Named turns come first, each shown by rows before and after it. Which turns, in which order, take the first row of each pair that follows to the second? Write the first one first, as in the answered first pair.
D:
[ -5 -19 -12 -18 -11  -3   0   3  -2   1   1 -18  24 -13   6   4] |-> [  4   0  -6  15   9   3 -10  -6 -16 -12   5  20 -12  -3   7  23]
[ 18 -26 -15 -32 -18  10 -20  -7  -3 -23 -32 -13   3  18 -57 -14] |-> [-19 -39  -9   5 -12 -31 -56 -31 -13   0 -25 -13  11  -8   7  24]
[  6   5   5   2  -1  -3 -10  -3   1   2  -9  -6 -15  16   1   1] |-> [  7   3   3  -5  -5  -6  -9   1   5   4  -9 -19  -8  14   2  -4]
X:
[ 26  -8  31 -13  13   5  33 -19  -5  25  -4  32  14   8   6 -20] |-> [ 30 -16  30 -11  12   6  24 -24  -6  19  -7  38   9  15  -2 -19]
[-14 -22  -4   5   1   2 -18 -18  -3  22  15 -14  19   0  17   3] |-> [-13 -18   0   5   2   3 -14 -16  -6  26  19 -15  16   6  22   4]
[-7  3  5  8  0 -5 -1  3  1  7  2 -7 -8  6  7  0] |-> [-8  1  3  8 -2 -2 -4  0  1  6  1 -2 -9  9  4  2]
[ -6   6  19   7  11 -11   1  -3  -6  25  18 -27  18 -19  41   9] |-> [  1   7  27  15  11 -12  -2  -9 -12  27  20 -18   3  -1  42  12]
W:
[ -6  -9 -17   4   4   0 -15   0   2 -10  -4  -2   7 -21 -16 -11] |-> [ -2  -6  -2   7  -7 -11  -7   4  -3  16  13 -19   4  -1  11 -21]
[ -8  23 -20  27  18  31   5  -1  16 -17  20  -4 -10 -21   6 -11] |-> [ -9  11  -9  33   6   5 -13 -22  -6   8  23  -4 -17  17  36   9]
[-37  10 -18   0  -9 -40 -25 -25 -21   4 -11  -3 -15   1  24  25] |-> [-37  32 -25  -1   5  -5   5  11  10 -23  -9  -8  -3 -50 -12 -12]
Then:
Each pair is two turns apart.
[  3 -12  -5   0  -2   4   5  -8   7  -5   1 -14   6 -12 -34 -24] |-> [  1   0   3  -1  -1   6  19  -3   7   8  11 -20  12 -11 -19 -25] | X, X
[ -3   9  12  -4  -3 -13  10  -1   1  18  13 -14   8   6  27   0] |-> [-12   0  -8 -16  14  -5  -5 -10  -1  -9  -9   9  20 -17   1  20] | W, X
[ -2  -2 -42 -40 -20  -6  -2  14   8 -13  10 -13   5 -26  -9  11] |-> [  5  16 -19   3 -11 -14 -11   0 -13  -1  29  21 -39   6  22  32] | W, D
[ 10 -10  13  17   0  -7 -25 -12   5  -6  -9  13 -17  36   4  11] |-> [-11 -12   2   6  -2  -3 -13  11  34  -1  -6 -24  23 -23   6 -13] | W, D
[-16  14   6  26  25   5   5   7   8 -12   2   2   8 -53   3  12] |-> [-13  11  19  30  17 -19  -1 -11 -12  16   8   3  -1 -16  35  29] | X, W
[  4   2   3  10  14  25  19  -3  17   2 -20  12  10 -15 -25   4] |-> [ -4   3   5  24  18  19  12 -10  15   4 -20  18   5 -19 -12  16] | D, D
[  1  38  33  -6   4  -1  33  23  -7  10  11  -2  -3   8  17 -15] |-> [-15   5  11 -14  13 -17 -11 -15 -26 -14 -23  34   8   1   7  37] | D, W
[ 14   4  11  -6   2   8  17   3  12  11  -4 -13   1  -3   0   4] |-> [ 19   4  12  -1   1   9  11  -1   6   9  -5  -4 -10   9  -3   5] | X, X
[ 12  -8   2  -8 -18 -11   6  -3   7  25   1 -17 -11  10   3  -6] |-> [ 13   1  -1  -7 -15  -1  15   9  16  15  -1 -20  -8  -6  -6 -16] | W, W
[-12  10 -17 -24   6  26  23  46   6  14  17 -21  18  -6 -13 -25] |-> [  0  -6 -14 -21   4   4 -14   2 -35  17   5  19 -17  56  -2  24] | W, D
[  0  -7   0  -7 -11  -6  22  22   2  12 -13 -31   9  18  15   8] |-> [  3   2   9  16  -2  -6  11  13  -8   9  -8  -8 -17  30  22  22] | X, D
[ 16  15  -5 -10  13  22  10   2  13  -8   2   8   0  11  -9 -19] |-> [ 15   9  -8 -14  16  21   1  -9   6 -14  -8  17   1  15 -14  -5] | W, W
[  7 -24   1  17 -40 -19 -20   0  16  29  -1 -30 -11  26   5 -25] |-> [ 10 -15   0  15 -31  -3  -5  18  29  20   4 -33  -7   0 -10 -43] | W, W
[ -7 -30 -12  -5 -12 -11 -35 -20  -7  -6 -15   4   5   8  -2  14] |-> [ -2   8   1   1  -5  12  15  21  22   2  12 -27  11 -21  -4 -32] | W, X
[-22  -7 -12  10  17 -13 -20  -9   8   0  -4   9  19 -39  15  31] |-> [-20  -9  -5  11  11 -21 -24 -12  -1  16   3   2  16 -27  29  32] | W, W
[  1 -10  -3  19   6  -1  -9  -4   9  -4   6  -7  -5   2  26   0] |-> [ 14  -9  -5   8   1   7  -3  -8   3  -7  -2  -1 -14  25   7  -3] | D, W
[-20   1  18  19  -6   0 -17  17  15 -34   9  22 -29 -12 -36 -12] |-> [-21  -9  17  19  -9  -7 -33   2   2 -30   3  28 -34   4 -29   5] | W, W
[-11   7   2  -3  19  -3   9   7   4   2   4   0  16 -27   8   6] |-> [  0  11  15   6  12 -10  12   1 -10  15  12   5  -3   5  18  10] | D, W
[ -2 -36 -10  15 -36 -11 -33 -11   4  -4 -10 -20 -23  -3   3 -22] |-> [ -1 -29  -5  16 -36  -7 -23  -2   8   2  -3 -29 -24  -4   5 -31] | W, W
[ -3  14   0 -10  20   0  15  17   7 -19  -9  -7  10 -20  -8  -2] |-> [ 3 25 11 -3 18 -1 25 17  0 -9  3 -4 -2 -6  4  1] | X, X
[ -1  -8   6  40 -19  -4 -22   2  10  16  15 -27 -19  -9  19 -42] |-> [  8  -9   2  25 -23   4 -13  10  16  13  14 -34 -17  -3   5 -53] | D, D
[ 12   7   5 -30 -20   4  34  15   2  20  14 -28  19  11 -10 -24] |-> [ -4   6  11  29  -6 -22 -10 -15 -20  19  15  18 -13   8  35  26] | D, X
[  3 -11   2   0 -27 -23  -6   0   0  30   7 -31  -1  20  24 -19] |-> [  1 -19 -27  -9  -5   5 -24  -9   6 -29 -28  11  -1 -10 -32   1] | X, W
[ 16 -22 -16 -11 -31   5 -13 -11   8  -8 -10  -6 -23  24 -28 -28] |-> [ -9 -18 -25   5 -16   7 -18  -3  26 -18  -9 -10  -2 -33 -19 -31] | D, W
[ -8  -6   3 -15   7   0 -38   4  -2 -16   4   4  13  -6  10  28] |-> [  0  17  21  -7   6   9  -7  28   8  -3  27 -15   7 -10  18  -1] | W, X
[-13 -12  -9   5   1 -12 -18 -11   3   0  -8   3  13 -13   9  11] |-> [  7   8  -2   5  12  10   0  -5   3 -13  -6  23 -10   0 -16   2] | X, D
[  5  -6 -21  20   7  -2 -29 -15  -6  -8 -22  10   0 -11   9  20] |-> [ 17  -2 -28 -11   2  18  -1   4   4 -12 -23  -9  15 -10 -21  -7] | D, X
[  6  14   2  11   1  -2   9   1  -4   3  17   8 -18   6  14  15] |-> [  6   0  -6  12  -1  -1  -8  -6  -6  -9   0  14 -22   4  -1  17] | X, X
[ 30  36 -13  -2 -10   0  -3   3 -18   0  -5  28 -41  24  -3  -3] |-> [ 31  41  -9   2  -9   0   2   9 -15   3  -2  20 -42  23  -2  -9] | W, W
[  5 -26 -20  -3 -19   0 -27  -2   0 -12 -23 -13   4  17 -12  -5] |-> [  5  -4  -9  -3 -18   9   3  21  16  -4  -4 -35   9   3  -5 -33] | W, X
[  2  10   1 -14  -8  13  27  20  11   2  13 -22  12 -20  -7 -26] |-> [-19   3   3  23  10 -10 -12 -10  -5  -5   7  16  -4 -32  21  21] | D, W
[  9   9 -13 -25  34  19  16  -4 -23 -30 -13  28 -17  -3 -29  18] |-> [ 24  20  18  -4  11   8  27   8 -24   6  19   1 -40  38   5 -12] | W, X
[  3  -9  -2 -31 -18   1  26   8  -3  17  -2 -13   8  20 -12 -14] |-> [  2  -6  -9 -30 -13   8  26  10   5   6  -7  -9  12   9 -22 -17] | W, W
[  2   3  13   1 -16  -4  29  16 -10  18  25  -8 -11  15   2 -15] |-> [  3   8  16   8 -13  -2  25  15 -11  15  26   2 -20  17   3  -9] | D, D
[ -5  -2 -10   0   6   7   6   1  -5 -12  -8   3  12 -21  -8   6] |-> [  8  11   7  14   2   5  11   4 -12   5   8   3 -10   7   6   2] | W, D
[-17  19   5   7   9  10   8  23  15 -20   2   5 -10 -33 -10 -23] |-> [  9  15  16 -12 -13   3  13  13  -7   0   5   5 -27  37 -10 -22] | W, D
[ -4   6  11  15   3 -16  -4   2  -7  18   9   2  -6   1  32  14] |-> [ 22   9   4  -4   0  13   9  12  -3  -3   0   9 -18  21 -17  -6] | D, X
[ -6  -8 -24 -24  11  16  15  16  11 -29 -20  13  18 -30 -42   5] |-> [-33  -3 -12   0  17 -13   8   7   6   2  -3   5  30 -51  14  25] | D, X
[ -5   8 -24 -45  10   2   4  -8  -6 -19 -19   0  50 -17 -21  12] |-> [ -9  46   6   4  14   2  29  18   7   5  24 -15  32 -34  22 -10] | D, W
[  2  -2   7 -24 -12  15  27  17  18  16   3 -37  10 -13  11 -17] |-> [ -9   9   8  24  21  13  -5  -5   4 -14  -6  22 -18 -33  20  27] | D, W
[  7   7  15  48  17   6 -15  14   9 -20  -6   0 -37 -44  12  21] |-> [ 12   4  22  51   8  -6 -23   6   4  -8  -4  -5 -47 -23  26  24] | W, X
[  7   0  -9  -6  -3   1 -17  10   4  -7 -10   1 -14  -9  -2  -4] |-> [  7  -2  -7  -8  -3  -3 -21   7   1  -4 -13   2 -14  -2   3   2] | W, W
[-25  -4   1  33  -2 -10 -25  15   2  25  13 -22 -12 -30  40 -14] |-> [-10  -7  -8   0 -15   4  -3  29  16  25   7 -45   7 -26  14 -42] | D, D
[  3  -5  38   3 -11   4  21  25  -6  48  19 -37   9  -6  17 -30] |-> [  5 -30   6  -1   9  13 -29 -18 -32 -12 -32  37  -7   5 -32  31] | X, W
[-21   8   3  25  12   9  -7  10   9 -17  -6  28   0 -45  -6  12] |-> [-21  10  25  30   1 -17  -1   9  -2  25  17   6  -4 -12  40  11] | X, W
[ 16 -24   9  15  -5 -20  -1  -6   3  -9 -18   7 -16  22   0   0] |-> [ 11 -33   4  -3 -13 -19   6   2  12  -9 -21 -12   0  13  -9 -10] | D, X
[ 20  15  -2  26  13  -7 -10   4 -22  -2  10   0  -2  10  17  13] |-> [ 24  18  -9  26  16  11  -4  15  -7 -18  10  -1   1 -11  -6  -2] | X, W
[ 19   0 -16 -24   8  24 -38  -4  -7 -16 -15  28 -11  10 -30  11] |-> [ -8 -12 -18 -45  -6   0 -30   4   6  15  -7 -21  34 -19   5   4] | D, X
[-14 -41 -22  -3 -14 -18 -46 -17  -1  -3 -17 -10  21 -13   1   7] |-> [ 20  16   8  27  -6  20  13  27  18   2  23 -13 -20  -1 -13 -47] | D, W
[ 25   7  -2 -21  14   5  -3  -9 -21 -16  -2  24 -11  28  -8  10] |-> [  6  -8 -15 -44   2   2   4   3  -2  -8  -6 -17  29  -8  -5  -8] | D, W
[ 10  31   6 -14  27  13  34   4 -10   8  18  16   5  -3   9   7] |-> [ -3   8  -6 -28  21  -9   8 -17 -23  12   2  16  24   1  18  31] | D, W
[-17  14   7  -1  14  12  19   9   8  -1   4 -10  18 -29  -3  -1] |-> [-14   6  12   2  11  -7  -2 -17 -17  12   0   8   5   9  17  29] | X, W
[ 17   2  -8 -18 -12   0   5  -6  -7  17  -1  11 -19  41  -1  14] |-> [-19 -14 -21 -16 -10 -16  -5  -2   8  22  -2 -13  22 -22  18  17] | W, D
[ -4 -18  -4   5 -23  -5 -33  -1  15   9  -6 -30   9  -3   2 -24] |-> [ 11 -10  -7   0 -22  15 -20   7  15   0  -7 -20  -5  11 -25 -34] | D, D
[ -5 -32  13  20 -38 -10 -32 -17  34   8  10 -35   5 -28   4 -28] |-> [-15 -34   6   8 -29 -15 -32 -19  31  -1   2 -30  19 -42   2 -12] | W, X
[ 15 -13  -7 -11  10  -2 -14  16 -10 -12 -18  34 -18   0 -35   4] |-> [ -8 -26 -12 -15   7 -21 -22  15  -3  -1 -18   9  13 -29 -11   8] | X, D
[ 14  -6 -15  12 -10  20 -14  -4  -4 -16  -5   2 -30  18 -39 -34] |-> [  1  -3  -9  42  -2   2 -34 -18 -12 -13  -1  18 -38   8 -10 -10] | D, D
[ -9 -24  -6   7   7  -6 -38 -25 -15  -6 -13  23  15  -3 -11  23] |-> [  3  16  19  21   8  17  19  22  13  11  28 -10  12 -17   0 -31] | W, X
[ 16 -17 -11   5 -15  -4 -11  -2 -14   4 -11   6   6 -25  20  22] |-> [ 33 -10 -14  -6 -11  17   4   9  -9 -14 -15  14  -1 -18 -12   9] | D, X
